128 stands for zero in the data rows.
Some points:
[128 146 168 118  94 112 156 149 157 150 110  90 133 102 104 137 123 142
 106  93 105 156 111  97 128 130 130 145 121 159 179 109 105 120  87  98
 113  94 120 132 150 139 119 168 159 106 151 104 151 136 141 116 157 130
 118  97 161 130 119 148 153]
[120 124 167 119 113 106 149 156 158 149 153 103 121 103  79  97 128 169
 159 138 117 102 147 165 165 102 143 125 130  87 135 130 164 166 100 126
 149 149 134 150  90 140 119 128 127 126 118 151  89 104 112 150  99 155
  98 136 106  96 118 112 137]
[119 151  81 121 123 122 146 121  87 161 144 147  86 105 123 154 134 133
 169 157 141  90 107 160 109 151 156 152  97 137 144 150 145 100 143  98
  75 160  91  96  89 172 176 142 129 121 143 106 113 117 124 146 117 138
 104 103 153 130 140 137 123]
[147 137 161 128 152 158 165 111 128  90  88 123 152  81 116 114 136 113
 103 126 156 146 162 134 132 115 167 145 152 149 110 149 177  90 149 181
  85 121 100 107 143 104 113 107 111 121 111 124 126 138 121 102 149 105
 117 162 111 143 115 104 123]
[140 108 152 143 160 142 111  91 111 111 120  96 141  97  95 114 165 118
 172  81 135 148 117 139 109 110 115 150 145 139 115  97  84 142 165 149
 155 139 132 147 146 106 122 152 160 100 127  89  92 102 165 139 130 126
 106  98 153 157 153 139 144]
[146 112  98  96 159 163 144 155 120  96 148 147 169 159 160 123 127 161
 159 135 133 163 131 107 165 100 101 103 127 113 151  98 122 137 100 148
 113  91 133 107  97 108 130 107 108 110  98  88 137  99 105 146 129 153
 172  99 128 146 136 140 152]
[ 83 125  95 159 132 123 102 107 136 109 139 107 113 140 153 126 104 152
 119  98  92 143 176 110  97 135 119  86 176 131 102 151 141  98 161 149
 133 170 130 109 138 121 125 139  93 148 142 138  88 161  98 155 132 130
 137 141 114 136 113 173 152]
[142  97 127 100 161 153 133 157 113 172  96 148 150 147 106 135 163 117
 160 117 110 155 176 101  89 133  91  90 119 150 151  97 159 120 109 116
 154 104 139 157 124 109 141 120 103  96 133 134 157 143 144 139 146  90
  89 131 103 100 134 104 149]
[156 149  78 125 110  96 152  94 128 129 110 147 136 104  98 115 118 144
 133  76 135 149 100 117 148 161 120 148 124 112  87 124 108 107  99  90
 106  90 133 163 147 161 126 144 115 170 118 152 153 160 116 160 129 107
 154 157 106 149 171 145 151]
[ 97 164 118 139 101 136 162 160 120  76 108  96 105 133 123 128 156 141
 104 147 109 100 119 119 136 136 102 103 161  95 105 144  97 163  99 121
 151 135 154 151 104 150 177 104 118 124 106 116 155 150 114 147 171 165
 145 148 114 144 122 124  97]
[ 95 111 152  99  92 127 122  97 168 112 128 150 162 138 102 143 163  99
 159 149 139 117 156 124 142 168 164 139 139 127 131 135  89 150 119 114
  83 156 106 117 113 105 162 107 163 162  96 115 143 111  92 143 144 152
 140 116 132  80 129  92 126]
[138  89 152 132 163  95  76 146 105  86 109 153 140 118 165 131 137 149
  86 108 134  94 100 158 101 109 104  97 110 130 146 109 161 151 140 119
 124 130 118 161 161 162 128  97 156  92 142 164 136 128 104 151 160 139
 137 111 119 100 128 159 160]
[152 113  98 128 145 147 121 161 127 139 147  97 139 162 145 169 142 108
  89 100 111 119 141 142 155 166 117 163 186 156 152 102 150 148 138 133
 107 101 103 144 115  99 149 116 132 122 116 144 113 110 159  96  83 112
 127  94 129 123  91 124  90]
[133 157 129 168 133 157 153  90 110 133 142 140 125  98 166 102 117 105
 118 153 153 122 168 154  99 112 139 158 100 147 126  89 163 113 150  87
 173  88 101 146 116  93 121 110 167 151 122 123 116 140  93 121 100 146
 145 130 121 112  98 168  99]
[151 121 127 129 134 158 135 138 158 161 119 125 126 101 170 161 117 112
 137 156  83  94 110 118 150 100 153 131 120 105 100 154  95 128 139 122
 144 175 124  97  97 139  85 155 104 103 115 113 167 159 142  91 121  92
 137 142 140 109 156 165  95]
[162 101 108 169 158 148 143 128 136 155 127 120 127 107 152 116 154 136
 130 116  88 165 102  89  93 121 161  89  93 131 158 161 124 146 166  99
 129 112 113 108 141 143 122  92 158 156  94 165 157  98 125 108 114 167
 117 119 101 148 101 104 138]
[141  93 109 122 119 110 150 145 125 116 145 154 109 138 157 134 109 151
 168 128  97  95 128 156 121 128  92 127 125 146 131  96 163 139  85 152
 101 118 137 164 174 125 122 144 124 169 132 132 120 103 155  84  94 164
 117 107 110 143 167 104  91]
[127 146 102  96  96  86  98 153 163 148 132 115 137 135 138  97 109 147
 154 103  90  96 159 150 142 101 134 138 127 116 108 120 140  94 160 162
 163 155 133  88 131 117 156 110 163 145 122 162 149 108 132 119 165 134
 118  97 139 159 114  88 122]
[126 135  97 139 122 106 130 144 129 168 161  99 116 145 138 144 101  96
 125 127 104 101 112 145 125 103 162 161 123  99 175 117  92 153 103 162
 126  89 124 170 136 129 101 107  96 105 136 102 155 155 145 115 167 106
 137 175 117 117 134 146 134]
[151 160 131 127 121 138 120 102 143 101 158 140 155 108 172 119 115  87
 142 128 141 147  93 165 100  99 105 123 139 135  97 172 159 134 146  94
 126 121 175 121  88 112 153 163 100 125 120 120 100 142 140 112 168  99
  93 130 167  93 125  98 149]
[ 91 126 124 149  97 108 174 123 104 135 105 155 132 123 138 100 106 139
  91 177 165 153  88 154 117 124 164 126 155 116 116 115 129 136 148 119
 130 140 101 146 167 120 103 146 138  97 141 115 140  97 162 118  85 123
 104  96 153 129 140 118 174]
[130  98 137 141  97 161 147 124 164 157  99 108 159 107 118 116 108  91
 164  97 162 150 130 100 152 163  94 124  94 116 118 132 104 111  91 143
 145 147 162 135 130 171 161 100 142 123 137 130  81 120 117 134  92 146
 151 152 143 132 107 104 141]
[143  87 110 119 155 149  90  89 120  97 135 137 114 160 129 117 160 137
 124 162 158 150 115 117 142  90 144 163 148  98 173 140 101 114  79 156
 168 148 111 102 109 136 133 150 116 168 131 162 109 154  98 152 127 105
  78 128 124 128 113 133 100]
[167 147 139  89 113 110 157 116 137  97 156 153  91 170 152 116  86 155
 143 115 157  99 104 104 116 136 113  91 122 159 151 106 130 178 151 147
 122 150 144 140 138 102 111 112 113 112 176 136  99 159  97 149 135 104
 120 138  94 143 112 102 127]
[ 77 155 159 157 138 153  94 138 109  92 123 109 112 131 144 147 176 118
 150 162  99 116 110 138 165 154 130 151  81 127 117 115 109 140 108 142
 103  99  93 111 160  99  93 149 124 102 145 144 132 151 152 145 141  93
 145 145 125 119 121 134 135]
[155  84 123  84 122 108 135 149  93 143 154 141 114 149 150 130 157 143
  96 146  98 125 127  95  97 167 114 155 132 127  99 152 119 122 127 112
 144 102 144 105 123  89 144 124 105 151  97 156  84 148 103 153 110 138
 165 162 159 149 140 149 120]
[146 140 161 121 127 122 105 109 149  96 123 162 147 143  76 128 117  96
 107 170 156 124 140  99 100 145 157 107  95 152 145 113 111 100 163 128
 110 100 130 125  94 147 129 147 101 151 102 172 107 152 172 114 146 106
 133 104 119 151 110 167 139]
[121 156 174 123 163 122  96 106  93 151 154  86  89 168 104 151 100  90
  94 100 125 166 135 133 160 137 135 133  95 134  93 111 126 104 125 125
 119 165 127 120 159 156 141 145 129 121 117 108 165 130 135 106 120 136
 105 105 147 147 156 122 147]
[ 82 114  96 116 107 162 154 153 108 166 100 134 139 133 118 174 120 121
  89 124 126 153 151 162 132  98 128 100 137 111 153 142 112 143 118 115
 144 158 140 140 100 145  78 121 161 155 142 159 109 101 112 147 110 143
 146 121 103 134 129 115 107]
[129 127 142 130 128  92  99 164 109  92 123 147 121 164 117 137 122 153
 108  88 166 148 160 141 124 156 147 118 143  93 126 160 138 104 130  92
 163 152 127  91  82 145  83 124 112 146 152  85 168  98 168  99 101 135
 160 144 116 128 158 109 125]
[150 154 155 163 122  84 106 102 108 162 123 162  95 100  91 101 135 109
 130 175 125 144 128 102 138  99  82 149 163 153 117 150 122  95 107 165
 112 160 157 162 154 128 101 128 149  97 152 111 134  99 108 141 123 133
 160 151 133  95 108 127 121]
[ 86 146 153 140 168 158 111 104 163 115  99 117 148 135  98 110 114 133
 120 151 156  89 110 148 162 155  90 146 146 163 104 140 117 157 161  85
 103  96 117 115 147 145 126 116  88 137 140 109 127 117 127 106 140 126
 124 161 151 142 127 136  88]
[ 90 153 102 133  95 113  89 142 144 157 148 113 120 116 126 138 107 160
 119 122 158 104 112  82 113 121 150  88  99 109 107 141 170 120 159 173
 150 111 170 100 159 109 170 151 159 110 150  94 152 134 146 119 119 125
 128 126 136 112 138 134 114]
These points spread out most along one direction. Where along it does each point below lie, from 0 to 99? The average is 50, and the first point in the table lies past the average. One standard deviation of the points above along it is 16.
[146 112  98  96 159 163 144 155 120  96 148 147 169 159 160 123 127 161
 159 135 133 163 131 107 165 100 101 103 127 113 151  98 122 137 100 148
 113  91 133 107  97 108 130 107 108 110  98  88 137  99 105 146 129 153
 172  99 128 146 136 140 152] 24
[138  89 152 132 163  95  76 146 105  86 109 153 140 118 165 131 137 149
  86 108 134  94 100 158 101 109 104  97 110 130 146 109 161 151 140 119
 124 130 118 161 161 162 128  97 156  92 142 164 136 128 104 151 160 139
 137 111 119 100 128 159 160] 43
[119 151  81 121 123 122 146 121  87 161 144 147  86 105 123 154 134 133
 169 157 141  90 107 160 109 151 156 152  97 137 144 150 145 100 143  98
  75 160  91  96  89 172 176 142 129 121 143 106 113 117 124 146 117 138
 104 103 153 130 140 137 123] 58
[147 137 161 128 152 158 165 111 128  90  88 123 152  81 116 114 136 113
 103 126 156 146 162 134 132 115 167 145 152 149 110 149 177  90 149 181
  85 121 100 107 143 104 113 107 111 121 111 124 126 138 121 102 149 105
 117 162 111 143 115 104 123] 70
[ 91 126 124 149  97 108 174 123 104 135 105 155 132 123 138 100 106 139
  91 177 165 153  88 154 117 124 164 126 155 116 116 115 129 136 148 119
 130 140 101 146 167 120 103 146 138  97 141 115 140  97 162 118  85 123
 104  96 153 129 140 118 174] 68
[126 135  97 139 122 106 130 144 129 168 161  99 116 145 138 144 101  96
 125 127 104 101 112 145 125 103 162 161 123  99 175 117  92 153 103 162
 126  89 124 170 136 129 101 107  96 105 136 102 155 155 145 115 167 106
 137 175 117 117 134 146 134] 54
[ 83 125  95 159 132 123 102 107 136 109 139 107 113 140 153 126 104 152
 119  98  92 143 176 110  97 135 119  86 176 131 102 151 141  98 161 149
 133 170 130 109 138 121 125 139  93 148 142 138  88 161  98 155 132 130
 137 141 114 136 113 173 152] 41
[151 121 127 129 134 158 135 138 158 161 119 125 126 101 170 161 117 112
 137 156  83  94 110 118 150 100 153 131 120 105 100 154  95 128 139 122
 144 175 124  97  97 139  85 155 104 103 115 113 167 159 142  91 121  92
 137 142 140 109 156 165  95] 62
[151 160 131 127 121 138 120 102 143 101 158 140 155 108 172 119 115  87
 142 128 141 147  93 165 100  99 105 123 139 135  97 172 159 134 146  94
 126 121 175 121  88 112 153 163 100 125 120 120 100 142 140 112 168  99
  93 130 167  93 125  98 149] 66
[ 86 146 153 140 168 158 111 104 163 115  99 117 148 135  98 110 114 133
 120 151 156  89 110 148 162 155  90 146 146 163 104 140 117 157 161  85
 103  96 117 115 147 145 126 116  88 137 140 109 127 117 127 106 140 126
 124 161 151 142 127 136  88] 75
[133 157 129 168 133 157 153  90 110 133 142 140 125  98 166 102 117 105
 118 153 153 122 168 154  99 112 139 158 100 147 126  89 163 113 150  87
 173  88 101 146 116  93 121 110 167 151 122 123 116 140  93 121 100 146
 145 130 121 112  98 168  99] 55
[152 113  98 128 145 147 121 161 127 139 147  97 139 162 145 169 142 108
  89 100 111 119 141 142 155 166 117 163 186 156 152 102 150 148 138 133
 107 101 103 144 115  99 149 116 132 122 116 144 113 110 159  96  83 112
 127  94 129 123  91 124  90] 40
